In the rows, 128 means zero.
Named turns come first, each shown by rows before and after it. Which turns, in which order, take the first row of each pair that follows to the second? Write the first one first, as in the answered first pair.
turn vevi:
[ 77 135 138 145 125  97 138  98 137 119 151 129  97 157 112 150 134 124
 135 148 109 158  88 155] -> [101 140 126 122 111  88 142 120 157 111 155 140  69 142 144 141 128 123
 125 121 110 124  97 160]
[ 91 140 138 126 147 125 132 107 122 102 145 137 117 153 112 108 129 169
 156 120 112 140 116 143] -> [104 148 144 123 149 112 125 107 135 116 158 137  93 134 135 105 118 160
 144 120 108 123 118 150]
[ 42 149 146 115 139 133 115  76 122 165 147  99 129 139 110 163 129 103
 168 206 121 162 131 121] -> [126 153 107  71 108  98 117 125 186 147 147 119  44  97 182 148 115 115
 120 116 116  71 158 149]
[174 136 143 149 139 111 115 124 158 105 108 135 100 118 179 125 137 139
 145  94 115 116 128 159] -> [149 111 150 165 142 138 135 114 117 105 100 122 147 158 121 136 156 141
 161 100 133 161 117 158]
turn fusa:
[ 76 152 148 142 137 112 124 133 118 152 158  98 131 119 130 122 136 110
 129 174 106 140 111 123] -> [101 137 128 109 119 125 147 178 125 126 164  83 106 118 143 119 143 121
 115 107 115 121 115 144]
[109 147 140 124 115 154 165 140  89 139 151  84 166  86 129 121 118 108
 103 129 100 135 119 109] -> [ 95 154 145 123 122 148 163 131  89 124 163  81 151  98 123 120 121 118
 113 143  99 144  96 114]
[165 115  87 136 136 136 151 123 139 115 119 130 121 130 114 148 137 127
 128  61 124 137 151 134] -> [149 134 101 173 153 130 128  85 131 152 120 145 151 136 102 152 126 117
 138 106 119 148 164 116]
[110 148 185 154 143 117  99 133 100 166 147 127 145 144 134 161 121 127
 146 191 117 150  89 129] -> [127 119 161 101 117 131 134 201 114 108 157 112  96 156 146 147 135 146
 130  98 122 132  82 159]
turn bug:
[172 151 140 143 144 130 144 122 141 138 156 127 146 124 140 126 117 133
 104 133 176 102 102 128] -> [164 134 122 148 140 136 147 109 129 124 147 129 152 148 114 129 126 144
 111 114 175 119 104 140]
[148 100 129 102 112 152 118 161 127 135 124 106 151 131 126 125 122 116
 131 107 124 130 143 139] -> [121 111 134 100 122 151 117 151 117 115 139  98 142 139 116 130 123 115
 143 122 124 143 116 143]
[141 127 161 144 152 111 109  95 146 106 123 139  80 153 153 108 115 141
 146 132 150 136 101 125] -> [165 126 147 141 139 115 113 100 161 123  99 150  90 140 167 108 109 144
 136 117 154 117 127 120]
Then:
Each pair is two turns apart.
[ 53 112 110 170 162 110 142  77  99  69 171 106 128 177  67 148 154 143
 162 144 160 144  81 164] -> [178 145  66 159 128  64 135 111 175 141 117 166 101  97 149 135 121 140
 110  94 153  29 177 145]
vevi bug
[113 119 138 154 136 125 118  87 106 125 122 135 145 162 101 144 122 142
 142 138 127 165 120 135] -> [155 109 106 133 114 116 126 119 136 110 117 139 103 146 124 140 117 145
 117  74 134 130 131 144]
vevi vevi
[113 103 115 200 149 142  94  88 145 134 126 154 155 205  89 132 102  81
 142 137 152 156 142 123] -> [164 120  91 149 122 119 106 155 182 115 128 153  89 159 159 108  86  73
 106  73 145  86 155 141]
bug vevi
[127 105 104 164 108 124 136 125 117 150 103 140 171 121  71 128 120 122
 129 137 123 147 178  79] -> [155 113  85 146  98 107 131 146 152 140 104 154 136 103 110 116 109 121
 113  98 113 109 194  88]
vevi vevi
[108 166 160 132 130 109 115 139 150 165 152 130 114 112 151 124 110 105
 126 173 128 116 116 128] -> [ 90 125 138 148 131 124 128 106 123 122 137 127 131 172  89 139 142 132
 144 148 139 163  92 147]
bug bug
[114 140 175 144 157 138 136 150 135 144 113 112 146 143 134 118 104 129
 116 151 115 150 141 154] -> [128 141 169 142 149 134 135 154 144 154 105 125 143 136 143 119  97 125
 112 131 113 131 162 153]
bug vevi
[119 123 150 101 143 131 122 150 136 109 156 110  69 126 127 115 110 129
 119 126 130 104 105 172] -> [111 150 161 138 165 123 100 109 126 161 137 122 112 117 128 126 105 119
 133 179 128 115 124 147]
fusa fusa
[164 118 111 115 116 132 125 129 125 125 112 134 118 114 124 121 140 133
 118  88 120 111 142 128] -> [166 137 118 141 137 117 102 105 125 143 117 150 119 111 128 125 124 125
 118 122 116 110 143 119]
fusa vevi
[106 139 118 144 139 106  99  93 129 127 140 131 122 137 124 128 120 121
 131 165 131 138 110 120] -> [152 121  92 139 118 122 121 113 140 135  99 148 145 134 122 138 128 136
 115 100 143 120 156 117]
bug vevi
[114 108 115  63  98 153 197 199  70  70 122  84 115 117 104 148 113  98
  77  41 157 124 118 132] -> [ 37 126 143 125 164 129 147 104  50  69 158  80 123 151  72 157 110  90
 116 164 146 172  63 132]
fusa fusa
[139 133 111 150 137  94 106  98 146 129 127 146 116 116 127 139 116 141
 144 131 134  96 144 125] -> [141 117  97 137 126 107 119 110 141 111 120 136 114 134 118 142 121 153
 136  98 137 100 134 138]
bug fusa
[139 128 146 150 128 156 150 139 137 182  93 146 190 121 135 171 101 135
 119 182 160 151 157 106] -> [163 105 123 138 112 148 172 159 149 164  73 149 174 124 134 176 108 150
 100 120 164 141 167 119]
vevi vevi
[118 115 117 153 141 123 112 108 117 122 134 126 116 150 103 139 139 122
 138 129 130 153 121 157] -> [146 113  98 139 139 115 113 123 137 121 129 134  91 139 113 137 137 127
 128  98 132 129 131 164]
vevi vevi
[138 135  79 148 127 139 151 133 123 131 101 140 121 147 131 129 124 120
 150 138 131 138 157 119] -> [127 133  89 125 126 149 158 155 123 113 121 132 101 142 141 124 124 119
 147 120 129 134 141 124]
bug fusa
[ 99 113 138 206 142 126 134 120 141 132 101 125 190 147  51 109 106  72
 144 131 108 135 139 103] -> [123 102 106 209 134 109 126 115 151 116  86 147 155 157  53 114 115  90
 136  84 110 119 151 127]
vevi bug
[154 128  96 176 122  84 124  78 151 183  98 160 134 108 139 139 109 112
 133 178 137 110 171  97] -> [146 127  87 164 134  62 110  70 158 149 121 168  87 115 141 131 111 122
 140 179 130  98 148 119]
bug vevi
[133 114 135  89  92 138 160 140 134 109 148 115 113 131 183 108  88  93
 115 127 153 144  86 136] -> [147 106 139 108 100 158 167 131 120 154 119 127 172 131 154 119  94  92
 121 138 161 161 118 116]
vevi fusa
[113 152  73 132 146 124  81 121 150 111 157 108  66 144 122 126 117 154
 134 100 119 140 115 126] -> [137 145  56 143 139 133  84 122 150 120 140 115  75 142 116 130 118 159
 131  73 127 137 135 121]
bug bug
[149 129 133 148 139 135 121  96 168 134 116 155 117  94 137 132 119 145
 137 114 124 120 160 135] -> [128 137 156 137 150 121 115  96 163 121 140 142 107  99 139 119 116 135
 145 151 117 124 131 140]
bug bug
[149 111 107 142 123 144 120 180 122  94 128 125 120 133 118 154 154 135
 110  44 136 126 119 161] -> [134 166 134 144 153 107  86 168 146 126 153 134  91  88 174 130 124 103
 112 129 116  97 108 145]
vevi vevi
[134 174 110 135 121 172 142 150 138 200 127 117 176  86 134 126 102 106
  99 164 122 169 174 102] -> [ 76 176 133 132 134 175 137 135 126 169 167  95 152 109 124 126 106 106
 117 207 115 205 119 117]
bug bug
[123 118 139 110 146 120 142 166 125 110 143 106  88 152 149 104  91 147
 130 109 134 115 120 131] -> [ 98 110 141 138 147 145 148 143  99 125 121 100 143 169 110 121 102 147
 144 124 136 161 126 117]
bug vevi
[145 158 140  96 119 102 116 159 144 136 135 126  79  90 190 108  99 118
 118 133 121  56 123 129] -> [123 162 154 100 139  85  94 131 139 120 155 126  65 107 180 107 105 119
 129 164 114  73  98 140]
fusa fusa
[144  96  81 121 127 113 111 114 147  89 144  97 102 150 129 122 114 132
 119  98 116 130 115 154] -> [166 131  97 127 118 117 107 127 165 147 125 115 142 104 160 112 104 112
 103 125 113 105 152 126]
bug fusa
[162 140 138 126 109 174 155 163 133 174 102 134 172  89 120 113 120  99
 108 105 163 101 170  71] -> [122 109 127  93 115 156 156 173 125  63 163 100  78 134 113 112 138 120
 116  65 147 116  87 130]
fusa fusa
[127 188 201 131 185  64 100 136 159 151 122 121 129 100 180  79  77 150
  97 154 131 104 160  84] -> [142 170 191  97 157  74 127 174 170 113 124 107  97 107 192  73  82 162
  81  98 138  88 149 106]
fusa fusa
[ 93 132 146 123 133 128 135 140 129 111 169 114  93 126 136 114 132 119
 138 156 107 147  84 144] -> [116 151 155 145 135 130 127 134 124 168 138 135 147  92 129 116 126 102
 135 179 110 140 133 104]
fusa fusa
[126 149 135 168 145 146 116 110  92 148 127 136 160 133 130 140 125 118
 130 169 139 149 120  98] -> [142 169 124 153 157 106 102 101 124 128 147 146  94 120 161 131 116 123
 121 161 131 111 106 118]
vevi fusa
